[ 13 -48  16  15  23   7  47  24 -48 -29]
Give the 2nd entry from the left.
Answer: -48
Give the third entry from the left.
Answer: 16
Give the last entry.
Answer: -29

Questions about the array below.
1) Which number is the second entry on the diagonal from the top-right corner?
2) Which number is the top-left entry?
3) Which number is the entry in the bottom-left corner?
4) Which number is the entry just left of the smallest entry?
5) Which number is the entry just right of -65.9?
6) Which number is the top entry of the column that holds the smallest entry?
7) Which number is the fifth entry in reading order?
8) Which number is the entry directly below 12.6?
-152.3    26.5   -62.3    12.6    26.6   -26.3     1.1    -2.6  -116.5
-123.7   -19.2  -159.3    69.9   271.7   -10.2    -8.5   -38.9  -117.3
-148.1    72.4  -138.0    15.7   285.3    -5.1   -73.2  -109.7  -118.6
 -53.0  -183.5   -51.2   -47.6    85.5   -17.0   -84.0  -100.1  -116.2
-182.8   -29.8   -43.2     9.5   -35.0   -31.2    16.1    20.1  -118.0
  41.0   110.9  -129.1    22.5   243.4    -9.1   -53.1   -83.7  -117.6
  66.1    72.6   -65.9   -50.4   141.5   -12.2  -104.1  -127.5  -115.6
 -88.7  -115.2   -78.4    53.5    16.4   -30.1    49.9    50.8  -116.7
  63.0   -83.2   -52.9   -28.7    60.8   -20.5   -55.5   -66.9  -118.1
 -89.0   -99.2  -129.5    37.5   220.2   -12.1   -29.3   -55.7  -116.9
 -53.2  -131.3  -101.7    91.2    36.2   -31.2    86.2    87.7  -117.5
-119.1   -81.3  -100.9    61.1    82.5   -25.2    38.5    31.6  -117.4
-116.1     7.1   -69.4    37.0    11.5   -29.3    32.9    33.2  -115.4
1) -38.9
2) -152.3
3) -116.1
4) -53.0
5) -50.4
6) 26.5
7) 26.6
8) 69.9

X =
[[  0 -21 -16  19  24  -1   7   0   0  -8]
 [  6  -8  11  -6  24   0  10  42  -2 -10]
 [ 15 -14  -4 -14  24  -1 -18 -27   7  18]
 [ 16 -16  11   0  45 -16   6  29  10   2]]
Rows and columns are numbered from 0.
The bottom-right entry -> 2
Which number is the largest entry?
A: 45
The entry just left of the smallest entry is -18
The entry at row 0, column 1 is -21
The entry at row 1, column 0 -> 6
The entry in row 0 and column 0: 0
Which number is the entry just right of the smallest entry?
A: 7
Which number is the entry in the top-right corner?
A: -8
Which number is the entry in row 0 and column 2?
A: -16
The entry at row 2, column 2: -4
The top entry of the column that holds the smallest entry -> 0
Which number is the entry at row 2, column 0?
A: 15
Which number is the entry just right of 15?
A: -14
Which number is the entry directly above the largest entry?
A: 24

arr =
[[ -32.590  186.038  199.552  159.309  285.752 -207.885 -237.365  295.227
   165.683  244.517 -267.769  163.290  252.202]
 [  98.374   21.286   34.455   24.928   70.538   50.566   55.447   71.253
    25.534   68.580   57.614   68.634   67.457]
 [ 151.003  -44.814  -43.604  -29.095  -36.632  181.572  202.452  -40.024
   -32.098  -19.709  220.403   18.797  -25.459]
 [ 243.073 -164.581   53.249 -126.455  219.583 -136.211 -143.044  221.974
  -107.650  203.931 -159.740  182.922  206.651]
 [ -23.038  176.984   36.010  151.715  -21.467  166.643  177.147  -21.228
   139.125  -16.806  190.563   -8.496  -19.943]
 [   2.199  144.899   12.153  125.638  -46.800  197.652  212.549  -47.681
   113.024  -36.963  229.670  -17.763  -41.394]
 [  94.172   25.259  108.832   28.292  209.791 -119.795 -132.885  214.682
    37.494  187.023 -150.502  146.556  190.919]
 [  20.304  119.770  121.050  104.960  178.217  -76.217  -89.788  183.456
   107.649  155.981 -104.148  113.443  158.965]
 [-102.923  277.050  153.052  233.405  141.761  -29.431  -44.092  148.341
   226.403  117.742  -55.255   67.220  120.992]
 [-100.972  275.162  123.497  231.928   85.217   38.274   31.304   90.105
   221.448   69.618   28.313   35.670   71.112]
 [-129.649  310.592  191.595  260.559  196.763  -93.943 -117.539  205.396
   255.409  163.164 -136.982   92.823  168.252]
 [ 273.741 -201.822  -59.797 -156.827   26.090   98.975  118.625   22.282
  -148.430   40.733  129.747   79.724   36.388]]
Find the smallest entry.
-267.769
Find the entry just left of 159.309.
199.552
The entry just right of -119.795: -132.885
The entry just left of -89.788 -> -76.217
Find the entry just left of the smallest entry.
244.517
The entry just right of the largest entry: 191.595
The largest entry is 310.592
Find the entry just left of 104.960.
121.050
The entry just right of 159.309 is 285.752
The entry just right of -201.822 -> -59.797
Find the entry just left of -237.365.
-207.885
The entry just left of the largest entry -> -129.649

Questions about the row below.
1) Report the entry just left of the smallest entry.
2) Report the entry just left of 31.
3) Report the entry just right of 37.
[-21  28 -25 -22  31 -17  29  46  37 -24 -19  44  30 -27]
1) 30
2) -22
3) -24

m = [[-23.6, -25.7, 5.3, 23.5, 23.2, 1.7, -20.0, -17.0, 12.2, -9.5, -17.6, 11.9, -14.9, -1.7, -25.0], [-7.2, 5.3, -2.1, -15.2, 2.3, -11.1, -2.2, -2.1, 8.1, 12.4, -10.0, -5.1, -1.0, -1.6, -2.4], [-8.6, -0.3, 2.1, -4.4, 4.6, -10.4, -5.3, -4.4, 5.2, 9.3, -11.5, -2.7, -3.1, 0.7, -5.2], [-11.4, -9.6, 20.5, 24.4, 8.3, -20.2, -13.5, -10.0, -6.8, 13.2, -21.6, -1.2, -7.1, 12.9, -9.2], [-8.0, 2.3, 1.9, -7.7, 3.4, -12.4, -4.3, -3.6, 5.4, 12.1, -11.9, -4.2, -2.2, 0.9, -3.8], [-16.4, -10.4, 7.3, 9.4, 13.3, -10.7, -13.0, -10.7, 7.3, 6.5, -18.4, 2.2, -8.5, 2.5, -13.9]]
Give the entry just left of -1.6.
A: -1.0
The entry just right of 2.1 -> -4.4
Give the entry just left of -25.0.
A: -1.7
The entry just left of the smallest entry -> -23.6
The entry just right of 5.2: 9.3
The entry just left of the largest entry is 20.5
The entry just left of -11.9 is 12.1
Give the entry just left of -17.0.
A: -20.0
Give the entry just left of 0.7.
A: -3.1
Give the entry just left of -3.8.
A: 0.9
Give the entry just right of -1.7.
A: -25.0
The entry just right of -25.7 is 5.3

[[ -2   6  -5  15  16  -5   5  -4  18]
 [-16 -12 -19  32  36 -20 -13 -15  40]
 [ 19  26  19 -13 -16  20  26  15 -18]
 [ 12  -5  30 -28 -30  31  -3  27 -34]
 [  4  26  -9  21  22  -9  23  -8  24]
 [-13  -3 -19  33  37 -20  -5 -16  41]]
Rows and columns are numbered from 0.
Report the entry in row 2 and column 0.
A: 19
Report the entry in row 0 and column 2.
A: -5
Report the entry in row 0 and column 0.
A: -2
The top-right entry is 18
Report the entry directly above 31.
A: 20
Report the bottom entry of the column that holds the smallest entry.
A: 41
Report the entry directly above 22.
A: -30
The entry just right of 37 -> -20
The entry at row 1, column 0 -> -16
The entry in the bottom-left corner -> -13
The entry just left of the largest entry is -16
Report the entry directly below 5.
A: -13
The entry just right of 20: 26
Report the entry at row 2, column 2.
A: 19
The entry in row 0 and column 1: 6
